128 stands for zero in the data rows.
Each row belongs to one hidden group. There are 3 groups. Groups can overlap: rows of different groups may look alike.
Each row in order, then its group:
[118 147  90 168  98 102  72 148 120  91 172 156  89 137 170 130 171 120
  92 169 114 137 142 135 121 101 101  95 172  95] X
[116 149 128 160  63 141 135 169 111 100  76 157 170 143 143 142 145 116
 109  93 119 123  98 160  86 120  91 156 132 134] X
[ 79 138  89 148  98  68 155 150 146 149 110 169 131 171 169 137 171 164
 116  62 119 160  63 136  92  86 135 101 172 115] X
[ 61  84  62 171 142  63 125 168 171 168 172 153 134 146 141  87 171 172
 136 120 171 120 124  84 154 102 166  60 172 101] X
[135  96 169 154 155 132  83 125 122 152 120 169 152 100  97 169 123 134
 129 101 100 108 130  62  95 144  97 138  97 103] P
[150  86 131 151 106 105 171 169 130 108 129 169 170 107 145 169 140 156
  92 162  64 152 101 108  93 155  64 120 113  65] X
[ 98 128  90 171  92  84 117 169 143 148 149 155 110 171 167 135 171 154
 104  89 119 129 100  93 135  64 104 102 157 112] X
[157 171 133 117 168 170 102  77 131 172 128  63  74  90  63  63  81 155
 170 135 171 149 170 150  62 169 171 137 114 171] W
[113  77  80 171 106  79 106 165 128  80 172 147 170 160 170 145 171 131
  72 143  64 162 129 129 167  81 107  94 148  79] X
[157  80  89  91 149 106 117 119  70 121 132 136 166 137 170 169 128  81
  81 132 110  82 141  90 169 134  87 136 129  81] P
[167 171 169 116  95 124 133 133  98  93 111 158  89 109 119 142 122 123
 112 131 138 129 121 136 159 130  92 149 100 123] P
[ 61  90  97 171  78  89 114 104 153 126 131 168 132 171 170 148 171 104
  97 125 140 147  82 138  89  73 102  86 137 106] X
[118 145  95 163  76 128 155 158 166  87 139 159 134 167 165 142 164 135
  73 142  68  80 102 108 159  72  89 145 139 100] X
[115  64 112 155 120  78 106 162 109 104 114 169 130 126 170 169 148  86
  63 109 109 122  63 105  94  82  69 167 136 114] X
[168 135 143  90 157 142 141  88 109 172 107  95  85 118 116  63  74 109
 170 118 169 124 170  96 163 169 167 122 114 140] W
[161 118 141  91 168 170  91  77  83 109 116 139 100 110 137 164 109  95
 117 169 106  88 170 169 169 142 129 132 124 125] P
[163 109 158 133 142 122 138 147 171 121 123  84 140 124 128 169 134 110
 103 137 131 137 142 128 132 146 124 162  65 141] P
[137 124 122 162  89 121 119 124 124 110 121 149 137 146 170 159 171 140
  74  87 103 123  75  70 124 102 101 132 134 111] X
[143  64 107 142 135 141 171 103 171 172 160  63 152  86 159 113  88 172
 162  62 134 169 113 160  62 132 171 167  65 171] W
[137 131 155 107 160 113 113 123 136 121  83 126 120 108 105 142  97 108
 134 166 142 151 156 169 148 161 129 130 135 127] P
[137  89 112 154  91 140  68 145 149 105  99 169 105 171 170 164 171 156
  63 104 166 130  95  84 153  81 109 112 161  85] X
[168 155 148 148  77  87 171 169 145  90  94 124 104 142 142 169 130 169
 102 125 148 117 126 129 148 120  89 151 128  93] X
[163 171 169 119 131 170  95 169 116 115 164  94  64 102  77 141 106 125
 165  88 104  92 170 152 155 162 146 126 117 126] P
[152 171 142  84 116 152  88 143  93 115 106 147 170 142 110 148  92 129
 140 148 133  78 150 116 156 169 127 140 147 145] P
[123 150 145  88 170 160 122 118 148 143 128 120  87  88  75  63  98 124
 168 148  84 137 153 125 134 147 141 129 117 142] W
[111 114 104 171  89 128 146 112 153  98 158 169 155 171 170 138 171 161
 109 124 171 142 101 106 117  96 141 110 157 131] X
[147 171 155 104 129 146 154  92 126 108  94 106 117 123  81 152  96 117
 170 169 164 153 126 122 136 163 146 155  65 171] W
[135 171 102 115 138 170 127 102 142 172  78  75 102 109  95 113  94 129
 170 167 115 145 170 159 139 142 171 160 139 171] W
[ 61  98  62 171 159  75 171 165 163 114 172 136 117 161 129  63 171 172
 159  62 157 143 110 159 129  91 171  60 172 125] X
[115 120 169 137 114  80  93 156 135  89 116 119  81 142  99 141 132 143
 135 169  73 123 118  65  97 127 110 148  95 111] P
[147 136 162 120 142 130  64 123 167 105 131 123  64 108 108 104 110  96
 136 106 155 116 142 148 137 137 125 146 119 140] P
[106 112 160 117 170 170  97  99 142 172 123 106  64 116 133 141 116  65
 127 118 118 131 118 118 164 131 119 135 101 141] P
[117 158 123 171 105 119 171 160 124  96 114  94 170 158 129 169 168 149
 105  62 104 169  63  65  62  84 100 133 154 123] X
[168 129 151 111 170 138 109 156 107 103 129 112 149  96  90 133 106 131
 155 137 135 122 170 142 148 169 143 136 162 119] P
[115 117 169 102 116 170 162 126 111 103 126 143 170  92 130 136 101  81
 115 169  70 122 170 103 130 150 140 140 100 124] P
[168 170 126 110  85 170 105 113 105 125  71 169 160  99  99 159 118 138
 115 169 148  94 140 155 167 144  98 138 113 116] P
[168 134 169 107 132 170 151  84 118 172 102  75 125  64  72  96 100 139
 170 160 171 128 156 163 163 169 165 118  83 136] W
[168  84 101 111 170 117  84 158 126  99 144 169 150 140 170 169 112  85
  64 169  76  63 164 153 169 121  85 127 124  66] P
[150 165 138  89 130 170 119  88 109 109 103 124 135  68 101 149 120 115
 135 159 114 101 154 169 127 161 142 134 104 148] P
[123 138 100 171  91 118  91 169 171 124 152 169 161 149 153 169 165 101
  92 130  90 123 100  90  97  97  85 136 172 116] X
[121 105 108 137 150 151 171  89 171 172 160  90 170  64 112 102  80 172
 170 169 132 116 170 169 169 169 171 167 100 171] W
[168 138 136  64 146 169 141 139  93 143 114  97  96 127 120 114  98 146
 161 161 129  63 170 165 169 169 171 143 120 155] W
[131 134 124 118 143 141 122  76 112 172 135  84 134  68  95  79  92 135
 170 169 160 128 132 148 148 158 171 124 114 171] W
[166 171 159 134  84 132 126 159 122 101 141 152 143 135  86 145 111 136
 129 145 106 137 136 149  93 166  85 135 116 101] P
[ 92 153 148 103 170 129 142  62  96 147 145  96 104  93 112  78  83 107
 170 126 112 169 122 169  88 169 171 128  97 171] W
[ 85  93  62 169 124  71 162 169 162 125 144 166 169 146 170 137 171 133
  94  62 171 169 138 127  87  70 102  92 172  97] X
[ 61  66  71 171 170  63 160 143 171 172 172 159 165 155 170 118 171 153
 112 104 171 128 119 167 169  72 155  60 172  79] X
[143 121 142 142  89 111 141 169 163  79 172 123  67 141 170 166 168 130
  71 145 150 155  64 101 105  96  76 137 120 101] X
[129 171 145  85 162 152 101  91 152 172 121 144  96  96  80  63  93 155
 170 149 149  77 170 102 103 169 171 141 109 171] W
[ 99 140  93 147  68  89 113 166 111 114 152 118 156 171 170 112 171 157
  99  62 171 161 107 169 150  70 107  88 150  96] X
[166 145 148 134 113 121 171  81 155 109  74 161 170 157 116 168 114 158
 117 113 125 158  89  68  91 160 102 142 123 101] P
[149 127 142 101 156 170  64 118 146 139 154  76 170  97  98 145 109 117
 150  90 137 115 111 169 106 131 132 129 117 137] P
[ 90 144  93 171  69  92 155 169  92 162  99 160 143 164 170 123 171 136
 104 103 150 154  69 102 154  81 124  97 170 113] X
[168 171 164  92 137 155  99  88  91 108 129  63 116  78  65  90 100 124
 170 169 134 137 158 141 112 153 155 132  93 155] W
[ 61  86  76 171 170  70 110 166 165 167 172 169 155 171 170 123 171 172
 139 139 156 104 170 157 169  72 149  60 172  89] X
[137 148 157 103 134 170 133  63 107 146  72  63 169  99  72  98  82 138
 170 169 171  98 106 155  99 169 171 143 116 169] W
[112 123  70 156  69 122 164 150 171 109 100 112 146 171 164 169 171 122
  93  87 105 169  63  71 100  72  81 136 144 111] X
[144 108 123  91 170 152 114 117 140 144 128 156 146 116  87 160 113  87
 161 114 142 134 166 157 120 166 138 138 126 129] P
[168 130 169 148 153  90 150 155 122  84 137 143 162 125 152 160 136 107
  89 126 142 113 107 123  62 131  84 138 105  91] P
[153 144 151 125 163 122  99 155 141 102 158 159  98 100  96 100 114 122
 154 130 158 137 158 140 150 162 135 137 109 122] P
[134 171 167  92 168 158 144 118  97 143 120  94 150  96 126  86 102 112
 168  87 125 126 131 121 107 156 171 141  89 171] W
[135 141  97 134  63 119 171 169 133 145 171 169 129 142 156 140 151 119
 100  98 166 147  71  78 121  90  92 130 159  79] X
[130 122 169 124 123 141 171 167 171 145 142  91 170 105  89 165 114 159
 138 138 132 110 157 153  91 117 106 161  79 144] P
[143 129 134  69 129  93  99 116  89 160 100 132  64 101  86  93 100 120
 168 117 143 135 170 108 143 158 135 134 105 157] W
[106 163  88  91 151 146 142 104 152 172 172 107 125  80 142  91  96 135
 143 169 126 119 170 168 169 135 166 143 137 171] W
[160 135 169 110 170 144 142 160  64 129 126 127 170 129 131 121 100 105
 134 156  93  97 170 147 141 166 132 126  79 128] W
[155 144 169 121 150 156 144 100 133 166  95 127 113  95  94 137 100 144
 161 154  89  90 135 160 115 169 142 127 111 131] W
[132 122 151 104 170 167 141 131  85 107 144 112 129 129 121 134 101  67
 108 169  71  98 160  92 169 142 145 139 139 135] W
[ 61  75  62 154 165  66  87  90 133 146 172 117 170 146 170 116 171 172
 131 136 171 158 121 169 160  85 171  60 172 119] X
[ 61 118  83 171  81 104 158 129  99 150  86 135 170 171 169 104 171 116
  98  78 130 169 100 122  62  92 108 106 172 115] X
[166  74 152 114 137 134 136 148 165 110 170 131 164 100 170 169 126  76
  89 121 132 133 131 107 128 134  67 148 150  85] P
[108 151 101 170  86  90 124 128  92  65 125 169 124 171 157 132 171 165
 114 169 115 133  97  77 103  78 123 102 164 124] X
[102 123  90 160  99 109 105 164 170 108 172 126  99 170 147  83 171 163
 126  93 171 156 120 124 106 116 113  94 145 112] X
[ 61 171 114 171  67 121 171 102 126 172 122 105 117 166 116 105 171 172
 148  62 171 169  63  62  62  63 131 111 159 163] X
[128 105 107 166  96 124  80 135 145 143 167 168 122 171 170 117 171 151
 104  62 143 153  74  94 137  92 107  95 167 100] X
[120 125 144 131 163  84 168  83 100 134 104 114 151 112 111 141 106 122
 150 153 123 137 117  70 129 153 162 148 104 171] P
[168 159 153 102 158 170 152 101  73 152 130 115  79 115  99 109  94 121
 170 156 125  63 170 169 155 169 171 148 109 170] W
[133 171 147  80 160 170 125  62 148 124  68 115  80  67  78  70  88 154
 170 169 167  79 170 113 121 169 171 148 150 171] W
[168 154 135  77 166 170  94 110 107 101 112 133  97 116 154 115  98 127
 144 159 105  63 157 140 169 153 168 136 105 142] W
[139 171 150 171  90 145 115 169 141 115 120 169 170 153 165 150 149 147
  92 138  92 148 150 117 105 103  86 128 137  81] X
[154 138 169 100 146 170 152  93 123 164 117 131 124 125  73  96  98 109
 150 142 154 134 126  62 130 151 154 131  83 158] W
[142 171 169  88  98 170 124 118  64 135  66  76 170 153  74 131 107 110
 170 142 123 157 105 152 104 157 166 153  98 170] W
[ 61 102  62 171 139  93 124 140 171 172 172 169 127 153 125  73 171 172
 168 126 171 169 129 166 116  86 171  60 172 146] X
[132 116 169  94 154 168 106 124 130 128 131 115  90 113 111  83  94  99
 156 130 133  76 142 127 136 169 147 143 110 148] W
[127 165 143  91 100 170 114  62  80 120 112 135 102 142 126 119 102 103
 138 108 148 163 164 120 125 117 136 146 129 154] W
[ 94  98 131 145 106  63 159 109 105 107  80 163  94 171 170 169 164  89
  70  81  93 169 108 131 119  80  81 142 155 104] X
[142  92 132  98 147 149 102 127 104 132 139  92  77 124 109 127 106  79
 149 133  97 117 123 169 148 161 129 145  90 137] P
[126 108 112 113 170 170 122 169 154 132  99 118 158 143  91 144 117 145
 147 130 136 156  96 156 160 142 146 140 104 154] P
[137 171 169 111 155 165  67  80 124 168 112  97 147  91  89 141 107 132
 153 169  97 126 142 153 134 169 147 150 117 171] P
[121 165 151  76 170 156 162  62  91 134 113 157 125 143 122 113  95 107
 168  97 125 105 170 142 112 156 164 133 133 171] W
[128 109 138  93 163 149 111 134 115 131 138  84  71 145 141 112 101  76
 132 141 118  87 170 150 160 128 151 140 149 146] W
[ 86  85 141 171 110  76 154 169 145  91 158 136 112 171 170 154 171 104
  77 125 151 114  76  78 141  63 118  91 172 101] X
[106 122 109 167  63 130 171 166 138 121 156 145  89 164 135 144 171 172
 113 111 118 169 109 159 139 111  89 121 157  93] X
[137 171 140 100 133 148 124  78 115 162 126  71 139  64  71  63  76 164
 170 115 151 132 162 160 152 169 171 159 131 171] W
[125 157 102 140  82 116 162 132 148  97 161 119 113 149 136 169 139 141
 117 106  74 151 100 113  99 112  93 167 108 127] X
[123  64 134 103 141 107 170 148 157 128  84 129 170 139 170 169 131  83
  81 153  95 139  89 126 132 124  89 151 132 136] P
[158  64 161 128 148 104  96 169 119  87 141 161 136 136 164 169 140  97
  85 142 105 149 126 142 116 149  78 151 108 120] P
[ 61  90  64 171 131 109 171  96 171 150 172 131 120 171 147  63 171 172
 128 112 171 117 149 163 169 108 163  60 172 104] X
[168  89 149 100 170 114 118 157  71  99 129  65  98 103 111 127 105  76
 148 154  69 113 145 121 146 144 114 131  90 109] P
